Each pair is two rows. How far apart are they, by a hidden measure? 0 means very close, and 20 very far. Two or three weighted sums of its numbers give each row a place; it is the straight-line distance between the places.
 26  20  -4  31  -4  29  16 -25 -38  67 -41  -2 -19
-13  27  37 -24  36   3 -16  -6  12  12 -18  20  36 -> 11
 -2 -14  12 -21  -8 -31 -13  10  21   3 -11  -6  30
-13  42 -25  21  20  32  13   0   5 -24  -6  33  -2 -> 5
 28 -18 -12   1  -4 -18   7   5   3   0  -4 -14   3
  4  11  36  -2  -7   1 -55  11   6  30 -37 -20  41 -> 14
-39  10  21   0  11  13  14 -24 -14  27   5  21 -13
 27   9 -14   2  25  14  27 -17  -9  13  -3   6 -17 -> 7
-10  12  11 -11   9  -6  23 -18  -6  14 -11  21   3
-35  24  40  -1  36  10  -5 -12 -13  23   6  22  15 -> 9
 18  30   4  39  48  34  34 -30 -48  18   4  20 -24
 22 -57 -52  22 -25 -41   7  45  13 -24  42 -43  -2 -> 14
  9 -45  -8   6 -41 -34 -21  38  -4   7  30 -54  -3
  1   6   5  19 -15  35  29 -48 -42   8 -22  28 -42 -> 6
  7  28 -50  23  44  36  57 -17  -6 -32  20  39 -37
 -3   9   7 -29   5 -10  17 -14  13  19 -21  18   9 -> 7
 -3  40   5  54  38  50  25 -37 -47 -25   8  33 -36
-14  47  11  39  22  40   2 -19 -31 -25  -6  28 -12 -> 6
 -5 -28 -18   0 -30 -15 -10  28   6  -6  31 -32 -13
-42  37   0  10   2  39   0 -21   3 -51   3  39 -25 -> 4
 32   7 -33   4  -4  11  58 -38 -14   0 -19  22 -43
 31 -40 -14   4 -21 -42  -4  27   6  -3   8 -35  14 -> 9
 24 -14   5   6 -42 -19 -32  32 -14  74 -23 -53  20
 -5  25 -14  30  32  51  36 -33 -31   4  20  23 -54 -> 13
  8  14   7   7  -9  39  14 -21 -48  70 -17   3 -28
-17  23  38   1  24  25 -31 -17   3  -6 -13  13  14 -> 8
 21 -30 -34  27  -2 -19  17  22  -7 -12  31 -23 -10
 27  26   2  42  34  28  23 -24 -46  11  -4   8 -19 -> 7
-42  17  37 -52 -11  -8 -23   0  24  24 -13   9  20
 29 -58 -22  22 -29 -47  -1  33  -7   2  27 -51   3 -> 12
 -2 -12   7 -20  -6 -28  -4   9  18   4  -6  -4  25
 -2 -33   2  -7 -35 -30 -22  29   1  10  23 -42   3 -> 6
 22  13 -20  13  17  25  42 -33 -18   6  -6  19 -39
-56   4  38  -6  -8   0  -8 -20  -5  14  -2  18   1 -> 12
-13  16  24  -2  -2   9   1 -31  -2   8 -33  23   2
  7   5  19  11 -37   2 -22  -5 -14  41 -45 -16   6 -> 8
 -1  29   5  19 -15  25 -10  -6 -14  39 -39   2   1
 20 -40 -13  10  -9 -25 -16  35   2   8  29 -45   6 -> 9
-11 -31 -34 -10 -29 -23 -12  45  27 -21  40 -31  -3
 28  14   4  39  42  32  23 -14 -57  22  16   3 -19 -> 16
 -2  10   1   9  35  33  12 -18 -13  26  15   6 -26
 35 -35 -35  29   6 -10  26  16 -24  18  36 -34 -26 -> 5
  3 -12 -24  17  -1   1   8  18  -6 -12  35 -15 -18
 29 -38 -22   2 -17 -38  -1  26  13 -11   9 -31  13 -> 6
 22 -51 -16  16 -24 -43  -2  29  -4   3  21 -43   5
-31  41  -6  -3   1  31 -10   7  10 -11   0  20  -4 -> 11
  5 -26   3  -6 -27 -21 -26  29   3   7  19 -40   2
  8   4  13 -22  -5 -16  -5 -11  22 -15 -34  12  24 -> 7
  8 -26   0 -17 -40 -20 -13  21  -5  15   8 -31  -3
 13 -12 -21 -27 -10 -24  -5  22  35 -20  -2  -8  18 -> 6
  9 -37 -42  -8 -16 -14  14  25  14  10  35 -28 -23
-19  22 -21   7  19  30  13   3  -2 -18  32  13 -26 -> 9
-28   5 -28 -13 -10  15   5   9  23 -21  25   8 -25
 31  25  -1  31  19  16  33 -39 -31 -21 -25  26 -18 -> 10
 12  16   2   5 -14  12  14 -38  -3 -14 -45  24 -12
 18  28   3  34  45  31  38 -30 -44  11   6  20 -24 -> 18
-50  29  50 -31  14  20 -39  -2   8  26   1   9  14
 15   9  -4  12  16  19  18 -24 -11   1  -8  11 -20 -> 15
 33 -50 -26  15 -23 -44   0  32   2  -8  19 -42   7
 -4 -25 -10   5 -29 -17 -19  31   0  -4  29 -35  -7 -> 9
-10   7  14 -29  29  14 -37  23  24  23  20 -16  18
  2  33  -1   3 -13  19 -13   9  -7  52 -36  -4  11 -> 9
 21  12 -24  15 -12  17  40 -27 -20  19 -24  13 -35
-27  30   1   8   6  32   1 -21   1 -37   0  30 -19 -> 9
-18  46   5  39  30  45  13 -23 -29 -44   9  36 -23
  0 -17 -27 -11 -15 -18  -3  28  26 -25  20 -14   3 -> 8
-29 -29   7   0 -13 -32  -4  20   1  14  24 -15  13
  9  14   1   8  -8  16  21 -45  -5 -25 -38  30 -22 -> 9
-46  25  59 -48  -2   2 -54   4  26  14 -18   9  38
 26  16 -14  -4  24  19  34 -25  -8  13  -9  17 -22 -> 18
 12  18 -16  19  39  38  44 -25 -32  39  17  11 -43
-45  13  55 -41  21 -17 -45  12  33  16 -10  11  60 -> 13
 -5   2 -29  24   5   6   9  14   4 -37  20   5  -7
 15  25   4  38  57  38  22 -21 -42  18  20  11 -24 -> 11
 12 -15  18  -7  21 -12 -47  35  19   6  16 -34  39
  0   8   2   1  32   2 -22  16  23 -32   5   5  31 -> 2
 -4 -12   6 -12  12 -18 -31  31  28 -10  14 -16  38
  8  29   8   8  57  41  11 -22 -15  22   8  16 -13 -> 8
-51  -6  33 -33  -9 -30 -15   6  19  21  -3   9  33
 37 -66 -28  31 -33 -48  -2  38 -12  -1  32 -59  -1 -> 9
-38  40 -16  -6  14  38   6   1  12 -39  23  32 -22
 25 -37 -11   6 -21 -37  -4  19   4  -1   6 -31  10 -> 11
 -2  16  20   9  -7  14   0 -44   0 -33 -44  31  -6
 11  -8  12  15 -45  -9 -27   6 -13  39 -36 -27   9 -> 7
 23  11  18 -26  15  -3 -22   5  16  12 -28  -2  36
  2  13  18 -37   2 -13  -5 -12  26  -1 -36  18  28 -> 4
-23  20  30 -24   1   9 -46   5  29 -21 -12   5  25
  0  23  30 -10  28  42  -9 -21 -26  34 -11  19   4 -> 12
-23  34  -9  -9  20  31   4  -4  11 -24  12  25 -14
-29 -12  25  -6 -51  -5 -43   9  -2  -6   8 -27 -13 -> 13
  9  -9  17  20 -43  -6 -30   5 -17  40 -35 -29   9
 -4   7 -51 -21  14  -3  21  18  55 -60   9  29  13 -> 16
-38  10  35 -20  -6  -4 -16 -20  18  -4 -25  24  18
-25   4  41 -30  19 -18 -42  17  28   9  -6  -2  55 -> 7
 17   8 -25  18  13  26  45 -30 -23   6   4  14 -46
 37   6 -24 -18  -4  -4  38 -23   9  -5 -29  17 -14 -> 3
 38 -69 -29  33 -33 -49  -2  40 -13  -1  34 -62  -1
 13  16   9  -6   4   7   6 -31   8 -16 -37  23   2 -> 2
 37 -63 -29  27 -31 -48  -2  39  -6  -6  30 -56   1
-18   5   9  -5  22   3 -22   9  26 -21   5   8  25 -> 6
 -6 -28 -32  12 -24 -17  -2  27  16 -35  28 -17  -7
-48  -1  20 -27  10  -2 -14  10  17  29  21   3  12 -> 8
  3 -24   4 -17 -31 -28 -23  27  10   6  11 -35   8
  2 -13 -20  15   4 -13   7  14   8 -31  17  -2   5 -> 8
  3  15  -4   6  22  21  31 -30 -16  17  -2  20 -27
-28 -36   4  -5 -21 -40 -10  25  11   9  22 -20  17 -> 8
-25  11  29 -41   5 -16  -3  -9  23  19 -21  21  29
-96  -5  58 -42 -25 -31 -24   0  16  37   4  14  30 -> 10
-28  27  41 -13  37  18 -24  -5   1  50 -10  11  27
 20   4 -17  18  35  36  36 -14 -40  42  26   0 -40 -> 11
  9 -27  -7 -11 -30 -26 -19  30   8   2  17 -38   2
-16  33 -21  -1  26  36  17   2  -2  -5  29  17 -25 -> 9
 -1  32 -43  31  50  48  52 -20 -17 -24  28  40 -40
  6 -33  -2  -9 -36 -31 -22  32   4   7  19 -43   4 -> 13
 28  25   1  39  41  28  27 -27 -41  -3  -1  15 -20
 -6  18 -43  23  35  29  35   4   0 -33  38  22 -28 -> 4
 22 -12  -4 -33 -49  10  39 -26 -44  48 -35  20 -21
-34   3  34 -24 -14 -15  -9 -15  13   8 -26  20  21 -> 12
 3 28 16  0 66 42 -6 -8 -5 30 16  8  0
  1  27 -36  17  44  31  35  -7   5 -37  17  35 -16 -> 5
 26  19 -18  32  23  39  36 -25 -43  66  -8   1 -39
 -2   8   8   0  27   8 -28  22  12  -9  19  -9  19 -> 11
  8  12 -14  25  15  32  45 -43 -31   9   1  22 -52
-19 -17 -27 -16  -9 -21   9  23  30 -18  21   1   7 -> 5
-11  18  51 -22  -2  35 -27 -25 -26  26 -36  26  19
-22  33 -18   4  25  44  21  -8  -9 -11  28  26 -35 -> 6
  0  12   2 -23 -37  18   9 -13 -23  49 -17  -2 -30
-25 -15 -13  -9 -33  -9 -23  29  17 -20  27 -21  -8 -> 9
-29  32   6   8   6  34  -2 -23   3 -39  -4  33 -19
  5  30  23  29  28  20  13 -32 -33   3 -21  25  -2 -> 9
-26  -4  26  -9 -30 -10 -26  -5   8 -11 -12  -3   6
  4  30  18  10  48  39  -3 -24 -10  11  -6  17  -5 -> 12
-45  -8  16  -9  -2 -22  -6  10  13   0  13   9  21
-31  45 -28  16  27  39  16  -2  12 -56  11  46 -10 -> 3
-45   4 -12 -19 -28   7 -23  22  31 -35  23   2 -11
-47  17 -19  -2   9  21  21 -19  26 -40   6  47 -17 -> 10
-13  15   7  22  16  32  23 -39 -26   7  -2  22 -36
 -2 -20   6  -5 -25 -18 -31  26   9  -5  16 -32   7 -> 7
 29  16 -14 -11  -5   3  24 -20   4   7 -37  15  -6
  7  11  -4   5  38  12  -9  10  13 -17  12   5  15 -> 11
-17   4  30 -44 -43  31  -7 -11 -42  61 -16  10 -14
 -8 -15 -65 -17   4 -16  18  38  58 -56  31  10  10 -> 16
 15  20   1  33   9  27  32 -48 -31 -20 -23  29 -31
-27 -14  28 -15  10 -25 -40  30  25   7  15 -16  47 -> 10
-25  -8  -8 -29 -19 -16 -17  29  31 -12  18  -9   9
 32  -5 -24  10 -22  -1  31 -11 -20  33 -18 -10 -28 -> 10
  3   3   4  41   2  10   2  -6 -33 -21  14  -4 -17
-32   5 -20 -39 -29  -8   1   8  44 -32   0  17  -2 -> 7
 -7   0  27  -9 -39  33   8 -40 -53  33 -35  29 -19
 19   5   9  -9 -16  -5   0 -24   8 -15 -45  15   8 -> 6
-34  24 -19 -32   6   6   7   7  47 -20  -8  37  17
-23  40 -37  18  37  41  32  -8   8 -60  24  48 -23 -> 7
 33  -1 -40   6  -8   7  61 -32 -14   0 -12  15 -48
-10  -5  16 -13 -15  -7 -38  18  16 -12   5 -17  13 -> 18
  8  11  -1  11  16  18  20 -27 -11   1 -10  16 -19
  4 -14   4  -9  15 -21 -31  32  29 -14  11 -18  41 -> 7
 19 -19   1  12  19 -14 -25  31   6  -4  19 -30  27
 22   5  22  29  17  16  -1  -7 -48   9  -2   0   6 -> 7
 -2 -10  11 -33 -26 -24 -24  20  19   6  -2 -22  15
-13  12  18 -10  -6   1   8 -33   3  -5 -32  27   1 -> 6
 15 -10 -29  -5  -2 -16   9  13  28 -35  -1   2  10
 -2  14  13 -20   9   0   7 -12   4  35 -23  13  13 -> 7
 24 -23  -5 -14 -12 -36  -6  16  16  -2  -9 -18  24
  7  17   6   7  16  25  11 -34  -6  -4 -17  22 -17 -> 2
 15 -27 -36  -3  -8 -28   6  30  27 -24  17 -16  13
 17  29  10  54  28  35  26 -45 -51 -13 -14  25 -29 -> 7
-35  27  -2 -15  -1  28 -10  10   3  -6  30   5 -24
 11  13   0   6  16  18  18 -28  -7   0 -15  18 -16 -> 14
-22  23  40  10  13   2  -2 -26 -19  -7 -19  26  13
-16  28 -20  -2  31  36  17   6  -6   1  36  15 -26 -> 7
 28 -19  -6 -15  -2 -23 -12  19  19   2  -2 -22  20
-23  14 -26 -36  -5   2  -5  22  49 -40  11  16   8 -> 5
 16  10  -2  16   6  20  13 -21 -18  19 -13   4 -20
 29 -13 -34  28  29  15  41   1 -35  36  42 -18 -44 -> 11
-26  -2  34 -27 -17 -12 -42  16  14  12  -1 -17  22
 12 -17   0   9  -1 -15 -21  14  14 -25   0 -14  21 -> 11
 23  29   5  38  23  26  29 -43 -36 -23 -23  29 -22
-25  33 -14 -11  23  30  14  -1   6 -13  21  25 -20 -> 8
  2  15 -44  34  41  30  41  -4  -8 -33  35  26 -30
-45  45  -7  -6   8  36  -9   6  15 -36  15  29 -11 -> 15
 16  11 -27  22   0  28  53 -43 -26  -5  -8  26 -56
-26  -7  33 -13  18 -17 -37  23  17  12  11 -11  43 -> 13
 35  34  20  56  -7  23   1 -28 -55  55 -69   1   5
 11  -6 -33  20  18   2  28   8  -3 -17  27   2 -14 -> 12
 12  16 -11  30  24  39  38 -39 -33  12   3  17 -48
 17  24  17 -14  48  20 -11  -6  10  11 -10   8  21 -> 6
 -3 -38 -26  -4 -35 -29 -15  43  15 -11  39 -40  -4
-30  12  -7  -5  -9  11 -14  17  10 -29  24   2  -9 -> 5
 38 -30 -13  49   6 -23  10  20 -37  -2  28 -35  -1
 11  26  32  26 -14  34  -4 -24 -67  56 -37   8  -5 -> 9
-86   2  23 -25 -14 -10   4   2   6  21  27  19  -2
 15  -3  -2  12  16  24  15  -8 -32  31  13  -3 -20 -> 11
 23   1   8 -19  -6 -14  -9  -5  23 -16 -34   3  22
 35  27 -15  47  41  36  55 -39 -54   3   5  22 -45 -> 15
  7 -32  -6  -8 -34 -29 -21  33   7   2  20 -41   4
 15   7  24 -41 -10  16  -3 -14 -19  38 -37  19  16 -> 8
 -7   9  33 -30  24 -16 -36  14  30   4 -13   0  54
 -3 -19   7 -14  -9 -29  -1  10  10  12   0 -10  17 -> 6
  7 -39  -6  -1 -38 -33 -23  34   1   7  24 -49  -1
-14  13  42 -15  18  -3 -40  -3  23 -12 -24  11  43 -> 6
  6 -11   6 -31 -39 -11  -8   9  -4  21  -8 -16  -2
  0   4  18 -12 -10 -12  -7 -18  17 -22 -36  17  18 -> 8
 18  -6 -40  27  20   5  29  12  -8 -11  31  -3 -19
 10 -19   2 -13 -12 -23  -1   7   5  11  -5 -11  15 -> 6
 -5  -1 -14 -12  23  18  -6  14  16  16  29 -10  -8
 38 -23 -27  39   5 -17  25  14 -30  -3  23 -24 -12 -> 7
 13 -32 -45   0 -13 -29   6  34  30 -33  24 -17   6
  4  28  10  30  46  27  25 -24 -37  11   9  19 -16 -> 13
-56  20  20 -22  15  11 -16   9  15   4  23  17  10
 27 -15   0   1 -44 -22 -28  34  -9  72 -25 -51  19 -> 10
 28  -4 -20 -21 -31 -23  25 -23  23 -34 -48  20   1
 28 -12   0 -14  -1 -26  -6  12  15  -3 -11 -13  25 -> 10
 30  22  -8  42  16  24  47 -47 -43 -20 -19  27 -35
 -3 -19   2 -22 -12 -35  -6  16  23   1  -4  -7  26 -> 7
-21   9  26 -26  -3  -7  -6 -14  15   4 -23  18  16
 36 -64 -27  28 -32 -49  -3  38  -8  -2  29 -58   2 -> 5
 29   7 -33   6  11  15  60 -29 -21  26  -1  14 -45
 17 -10 -40  27  24   7  29  16 -13  -9  39  -7 -19 -> 8
-10 -17 -21 -20 -26 -17 -15  34  29 -18  23 -21   2
 18 -12 -23 -22 -13 -27  10   8  34 -27 -15   3  16 -> 9
 35 -63 -26  28 -31 -47  -1  36 -10   0  29 -56   0
-32  -3  36 -17  15 -16 -40  21  20   6   9  -5  45 -> 10
 29 -50 -19  24 -21 -37 -10  31  -2 -12  21 -44   7
-31  27 -10 -10   6  19  -1   2  22 -41  10  27  -6 -> 8
-16  32 -25  -2  20  34  26  -7   0 -17  22  25 -32
-26 -29   6   1 -12 -31  -3  20   0  15  26 -17  11 -> 5
 -7  18  18 -25  47  22 -38  18  29  13  14  -5  27
-20  11  12  -4  11  13  15 -23  -9  19  -1  18 -13 -> 10
-19  30 -15  -8  20  29   7   2   9 -22  19  20 -16
-12 -10  -9   2 -21  -7 -16  27   3 -10  27 -23  -7 -> 6
-21  21 -13   3  24   8  12  -1  21 -46   4  35  11
 23  -3  14 -16  19 -17 -34  23  26 -12  -8 -16  44 -> 2
 -7  31 -37  13  47  32  44 -11   2 -27  22  39 -21
-28 -42   0  -1 -23 -41  -8  28   9   9  29 -22  16 -> 11
 19   0 -19  -8   6 -13   8   5  23 -30 -10   8  15
-48  27  -1 -46 -10  11 -15  11  42  -7  -1  23  11 -> 11
 -8  28  37   3  30  26 -25 -27   4 -14 -27  24  15
 -3 -23 -20 -23 -38 -17   0  21  13  11  16 -24 -16 -> 8
 -4   9   1  22 -15  18  31 -53 -19 -18 -28  32 -39
 13  -6 -14  38  14  21  29 -21 -32  10  18  -1 -42 -> 8
-46  32  52 -17  20  16 -43  -2  10  30 -21  17  40
  0  16  28  23  17   3  -1 -19 -22 -14 -15  17  14 -> 10
-30   8  12   1   8  11  19 -28 -12  18   1  22 -17
-19  20  29 -50 -15  -6 -26  -3  25   7 -25   7  19 -> 7
 34  -9 -11 -14 -16 -13  13  -3   0  16 -25  -6   3
  6  25  18   0  19  22  -1 -34   3 -17 -32  26   0 -> 5
 15  13  -7  17  11  25  28 -33 -21   9 -13  15 -32
 16  15 -26  28  35  41  56 -35 -39  27  19  16 -60 -> 8
 -1   2  -5   4 -24  16  24 -50   2 -20 -37  30 -37
-22  -6  -8 -28 -27  -9 -23  31  26 -12  21 -17   0 -> 15
 23 -43 -44  23 -12 -28  12  35   0 -16  40 -35  -8
 11 -39 -29   6 -17 -35   1  32  16 -18  24 -25   9 -> 3
 22  17  -5  -9  22  12  16 -19   5   0 -18  15  -4
 23  29  15  37  24  23  13 -31 -37  -2 -24  16  -7 -> 4
-31  -4 -33   0 -18   3  -4  18  32 -54  24  10 -11
  1  26 -28 -28  18   4  15  -4  51 -53 -20  41  17 -> 9
-28 -33  17  -3 -19 -36 -17  19   6  12  17 -19  21
-36  36   8  12  -9  34 -13 -15   1 -28 -16  29 -11 -> 7
  9   9  11  10 -23   8   4 -38  -4 -19 -49  21  -9
  1  11  24  -9 -14  -4 -13 -32  17 -34 -53  26  17 -> 2
 10   9  -4   7  46  13 -10  19   6  -6  23  -3  19
 16  31  17 -17  48  23  -7 -13  10  10 -16  16  17 -> 4
 36 -43 -26  10 -18 -39   1  29   4  -8  15 -38   7
 27  22  11 -18  10  -3   2 -22  16 -22 -48  22  22 -> 2
